Y: 3 groups of rows, each row roughly a mix of its group's hidden directions:
Y (139 x 13):
[[-15  -1 -10  18 -14  25  -5  -3  19 -19  -4  11 -15]
 [ -1 -10 -10  12  -1  -1 -26   3   4   2  18   6 -34]
 [ -4   0 -12   3  10  30 -18   1 -11 -22  12  11 -14]
 [ -9 -16  -2  18  11   2  10  13  25   5 -28   3   3]
 [ -3  -3  13 -26 -16  -6  26 -10   8 -15   3   7  16]
 [ 23  22  13 -13 -20  -9   5   2 -16  -5  17  -1  11]
 [  9  12   8 -44  -7 -13   8   6   6  -1   1   5   3]
 [ 19 -27 -17  -6  -8  17   0  19  15  -8   9  -5   7]
 [  4   7  25   6 -33  -3  13  -5   7   2   1  -8 -20]
 [  1   6  14   7  -8  -8  -3   7 -33  10   7 -29  -4]
 [ -1  21  -2  10  -1   0   8  14 -29  12 -18 -21   1]
 [ 19 -11 -14 -20  10   6 -10   7  11  16  -5 -23  15]
 [ 14   3 -16   4   3  31   2  15   9  18 -22   0   4]
 [  4   3   9 -21 -14  -8  39   2  -1 -10   5   1 -11]
 [  6  -5  -9   4  -4  -2  -3  15 -20   8 -23   9 -33]
 [ 17   3  -5 -15  -3  -7  13   3  25  19  -5   6  27]
 [-16 -17   1  23 -13 -17  16  18  -9 -15  -9   2  -1]
 [-16   9  -4  -6 -23   9  19  -6  19 -26   1   7 -10]
 [  0   1   7 -16  10   6  10 -16 -28   8  11  23 -17]
 [ 32   6   9  20  11   6  -3   1  11 -12   8 -12 -19]
 [  8  -1   3   4 -20   0  26   4  21   7 -15  -2 -25]
 [  0  11  -4  39   9  13  -7  -2   0  13  -4 -18 -11]
 [ 16  -9 -11  14   2  -4   8  19  17  -4  -6  -3 -34]
 [ -2  25  23  -4 -16  -7  28   0   9   3   1  -6 -13]
 [  7   5 -14  -3   5  -3 -24  33   1  20  -5  -9  -9]
 [-34  -9   0   7   0   1  -7   5  -1 -26   4 -21   6]
 [-21  13  -2   7   0  21  22 -13 -23   7 -10  -4  -9]
 [-13 -20 -17 -10  -6  25   2   9 -10  -4 -13   4 -24]
 [ -6  26   8 -26  -5  -1   7  -7 -11 -12   1 -11  24]
 [ 12 -19  -7   7 -14 -12   7   6  26 -14   8 -24  -1]
 [  9  -8 -17  -5  16  16  -7  17  25  11 -23   0  -1]
 [-14   2 -21  32   2  17   0  -1   6   7 -17 -11  -9]
 [-21   1  12   3 -11 -19  -3   9 -32   2   4 -17  -8]
 [ 17 -15   3   7  11   0  15 -17  21   4  -2  -2  30]
 [  2  -5  22   1 -21   4  11 -20  31  -1   7   6  -1]
 [  0  -2  -9  12  30  -4 -11 -14 -15  -7  11  -6  25]
 [ 19  -1  15  18  10  32   1   2  16  11   4  -9  -6]
 [  1   1   4  -6   3  -2 -14  -4  28 -19  18   2 -28]
 [  0   4 -29  18  18  10  17   5  -8  11 -19  -1 -10]
 [ 10 -14 -14  -5 -11 -28  -2  12  -9 -25  12 -12  -3]
 [  4  -4   5   3  23  24 -16  24  -3  13 -11  -2 -17]
 [-38 -17   4  -5  -1  -6   6  11   1  -9  -5 -20  -8]
 [ 20 -12  -3   9 -25  11   9   6   5 -12  22 -19   1]
 [  1   8 -11  -4   3  13   5  -3  23  33  21   6  -9]
 [ 17 -13   1  29  -1   0  -4   4  -1  27   0  12 -19]
 [ -3  -2   0   3 -26 -13  16  -1 -24 -17  18 -12  12]
 [-22  10  12   3   0   4  -1   5 -36   1   1  22  -7]
 [  2   6 -12 -14  -6  13 -17  10  27   4   1 -15 -25]
 [  2  21  -9 -23   5   7   8 -19  -2 -14  -4   2  28]
 [  8  -4   0   1  -3  27  10   0 -12  25  -7  -4  28]
 [-26 -13 -16  -8  25  17   6  -5  -5  -2 -18  -8  -6]
 [ 25 -13 -13   2 -20  20  12   5  -3 -10  17   3  15]
 [ 10  14  21   3 -16   2 -16  10  -9  30 -12  -7  -6]
 [ -3 -12 -20  -9   3  -9  -3  28   3 -19 -24  -5   8]
 [  2   0   8  45 -13  -3   8  -4  -6   1   7 -12  -3]
 [ -7 -21 -27   1  19   9  -3  -4   8  -9 -14  22  -1]
 [-12  14  -9   7  14  -3   2   9 -17 -17  15 -28  11]
 [-29 -14  -9  -7   0  16   0   7   1 -16 -19 -21  -5]
 [ 20  11   4 -24  11 -23   7  -5  21   1   0   2  16]
 [-20   8   7  20  -5  14 -19  -9   7   2  -6 -20  22]
 [-24  -3  -3  16  20  23 -20  -9  -1  -9  -4  -8  11]
 [ -1   6  -6 -14  26  18   2  -3   4  23  -6   9  24]
 [ 34  -1 -10   2   9   9   6  -4   5  21 -11  16 -14]
 [ -7 -19 -12 -13  10  -2  13   3  25   2 -28 -11  -8]
 [ 37   3   5  11  -8   2   2  11 -24   4   7 -12  -8]
 [ -4  -2  13 -24 -21 -20   5   8 -16 -24   5  -4   2]
 [ -4  -3  -6 -37  -2 -12 -18 -10  -6  -2  23  -5   5]
 [  3 -15   8  17  20   9   1 -21  -9 -17 -21  15   4]
 [ -1 -11 -16 -16   2 -17  -2  13 -25 -20   3  11 -16]
 [ -2   1  -4   3   1  12  39  -3   2  -2  -5   2 -28]
 [ -4  -8  -7  -1  11  17  11  -4   9   7 -16  31  23]
 [ 20  -1  -7  -3 -12 -10  -6   1  18  -9  14 -32 -12]
 [  5  -9  -6  14  27  11  15  -1 -13   9 -14 -20 -16]
 [ 22   7   3   8  -4   7  -5  -5  24 -18  18  -7 -24]
 [-11  -1  -8 -23   9  -3  -5 -20  32   8  -5  11  11]
 [-16 -11   0   7 -10 -19  -9  -4 -19  -3  28  11  18]
 [-26  23  15  14  -4 -15   5  -8 -14   8 -14   0 -11]
 [ 12  14   8 -11  11  -2   0  -5  18  31 -10  22  -6]
 [ 29  16   6 -20  26   6   2   5  -3   5  -9 -11  -7]
 [  8  11   9   7  27  -4   2  -5 -29   3  10 -20  11]
 [ -7   6   2  17  -8  29 -12   3   5  12  -9  17 -24]
 [ 20   4  -7 -16 -14  -3  -9  -6 -12 -19  32  -3  -6]
 [ 17   2  -2  27  22   1  -5   9  19  -3  13 -16 -11]
 [ -9  -1 -13  13  16  14 -13  19  27  -3  -2 -20   1]
 [  3 -15  -3   3   4 -33  -3   6  20 -20   2 -16 -12]
 [  3  -3  -2 -24   7  34 -18   8  -4  17   9   2  -1]
 [  1 -19  -8 -16 -13 -15  -8 -15   1 -10  -1  29  15]
 [ 17   1  -3 -23  13  -1  20   1  11  18 -25  -5 -10]
 [ -2  -5  -8   2  16   9   0   1 -26   4  -3  15 -35]
 [ -1   3   4 -20  -7   0   3  22  21   0  24 -12 -20]
 [ 14  26   2  -8   0   2 -12 -12  22  -5  -5  11  26]
 [  9   1   4 -15  11  -1 -23  27  -7  12   9   1 -24]
 [ 13   1   3  15  12   2  -8  28   2   2  -9 -15 -29]
 [ -7  -7 -16 -14 -28  -4  17  14  24  -2 -10   2  -8]
 [  7   0   9  15 -27  -2   1  10  30   5  -6   7 -19]
 [ -5  -9   9  13   2 -27 -10  -1 -18  17  18   0  20]
 [ -9  -5  18 -23   6  20   2  -3  31   3  12   6   3]
 [  3   0  21  13 -16 -19 -23  19   2  -2  15 -11   6]
 [-17   9 -17  17  -1   9  -8  -2   5   7 -15 -16  30]
 [  9  -2   0 -23  14  25 -25   9   3   6  15  -1 -14]
 [ 31   8   0 -10  26   1 -10  -8 -21   3   4   2  12]
 [ -2   7  13  12  12 -21  12 -21 -12 -15   2  24  10]
 [-12   6  -5 -25  10  -1  -4 -18  -9   6   0  28  19]
 [ 31  -8 -18  20  14 -13  10  -3  10   5  -6  13  -6]
 [  2  -8  -8  -4  17   0  22  -9 -23 -13   4  17 -23]
 [ 17  20  -3 -16   7   9  22 -10  20 -11 -18  -9  -1]
 [ 27 -20  -3  21  12  -9  -6   8 -18  12  11  -4  -8]
 [-15   0  12 -26   0  -1  12   1 -29 -22  -2   1   4]
 [ 11   2   4 -20   8   5 -20  -3  11  15  12 -31  -7]
 [  1  14   9 -19   4   8  10 -11 -23  29   2  14   4]
 [-29  10   7   1 -20   7  -5 -12   1  -8  17 -19  14]
 [ -4   2   0 -11   7   1   3  -2 -39   9  -4 -18  21]
 [  0 -15  -6   6  22 -16 -14  -3 -20  -7  26   1  15]
 [ -3  28  17  15  12 -13   6 -26  -2   1  -8  12  -4]
 [ 18  -5 -15   2  -1 -21  15 -11  18  -5   7   8  27]
 [-13  -1  10  -1   9 -24 -11  -7  28 -10   3 -11 -22]
 [ 15   4 -25 -12 -21  20   5  -4  20  -8   6  11   5]
 [ -8  -9  32  -6  -9  14 -22 -10   7   0   4  12 -18]
 [-23  -5 -20  25  -3   2 -11 -16 -10 -19  -1  -5   8]
 [-34  -5  11  18 -21 -14  -6   1   5  -3   8  -5  11]
 [-26   7  -5  12  -3  27  -6   3  10  11   5 -15 -21]
 [-13 -16 -11  21 -21   4  -7  -1 -21 -15  18   5   4]
 [-30 -28  -4   4  -4  -8  -7   8 -23   0  12  -2  -3]
 [ 18  -6  11  13   1  23   1   6  10  18   3 -30   2]
 [ 18  -9  -4   1  29 -20  11  -4  12   2  -8 -20  10]
 [ 26  21   4 -23  21   8   4  -2   5  11 -16  -2   0]
 [ 11   3 -16 -19   8   9  -1  -8  21  -5 -28  -4  19]
 [ 20 -12  -4  18  -9 -19  13   9 -16 -25   8  -6   5]
 [ -2   2   2  -2 -23   0   2   4 -37  -9  23   0   1]
 [ -6  -2   4 -27  10 -29  16  -4 -11   3   9  -7  17]
 [ 13  -4 -17  -5  20  20  -7  19  -2   5 -20  20   3]
 [  6  16  -4 -15   8  24   4  -7  -7  23 -28   3   0]
 [  1   4  15 -33  19 -19   6  10   3  10  -4 -13  -2]
 [ -9  -2  35 -17  -4  14  -8  -6  -8  -3  11   6 -21]
 [  5  14   8   4 -23   0  -9   5  14  -5 -19 -21  24]
 [  7 -18  22  18  30  -2   5  -4  -1  -7   3  16  10]
 [ -9   0  21  15  24 -27   4  -7 -14   2 -13   0   6]
 [ 28  26  11   9  -6  -4   7 -10   8  18  -9  -1  15]
 [ -2  -8  -4  26 -22  -6 -10  10  15 -13 -16 -15 -14]]
one row of each group, then the others: which group is each in?
[ 32 -23 -11  20  -9 -10 -12  10   8   2  -1  -1   3] -> W
[ 12  -9  -9 -16  12  32  -6   9  -8  16  -1  11  18] -> E
[  8   6   8 -29   7  -1  12  11 -16  13  15  10 -22] -> K

[ -2   9  21 -21   0  -7 -23  20 -15   5  18   4  -7] -> W
[ 27  19  10 -17 -12 -10  18   3  17  -8  -5 -10   1] -> W
[ -8   6   1   8 -35  -7  15 -12  19  -4   3 -13  15] -> K
[ -6  -6  -7  -1  -6 -22  -6 -12 -24 -28  17   2  10] -> K
[  0   9   6 -22   4   9  21   8  29   9  14  -9  12] -> K
[ -3  24   7 -16  -3  -1  10  20  -4  11  14 -27  10] -> K
[ 19  -3  -5 -11  11  17   3  -5 -13  21  -4  -1  32] -> E
[ -1  -5   0   2   0  -7 -12   7  -4 -12  31  -2 -34] -> K
[-12   8   0   2   6   6  -3  -1   4 -19   2  40 -18] -> E
[-25  -1  13  -5 -13 -25  -5   3 -10  -7  20  -5  19] -> W
[-24 -11 -12 -14   2  12   2  10   3  19 -21  14  16] -> E
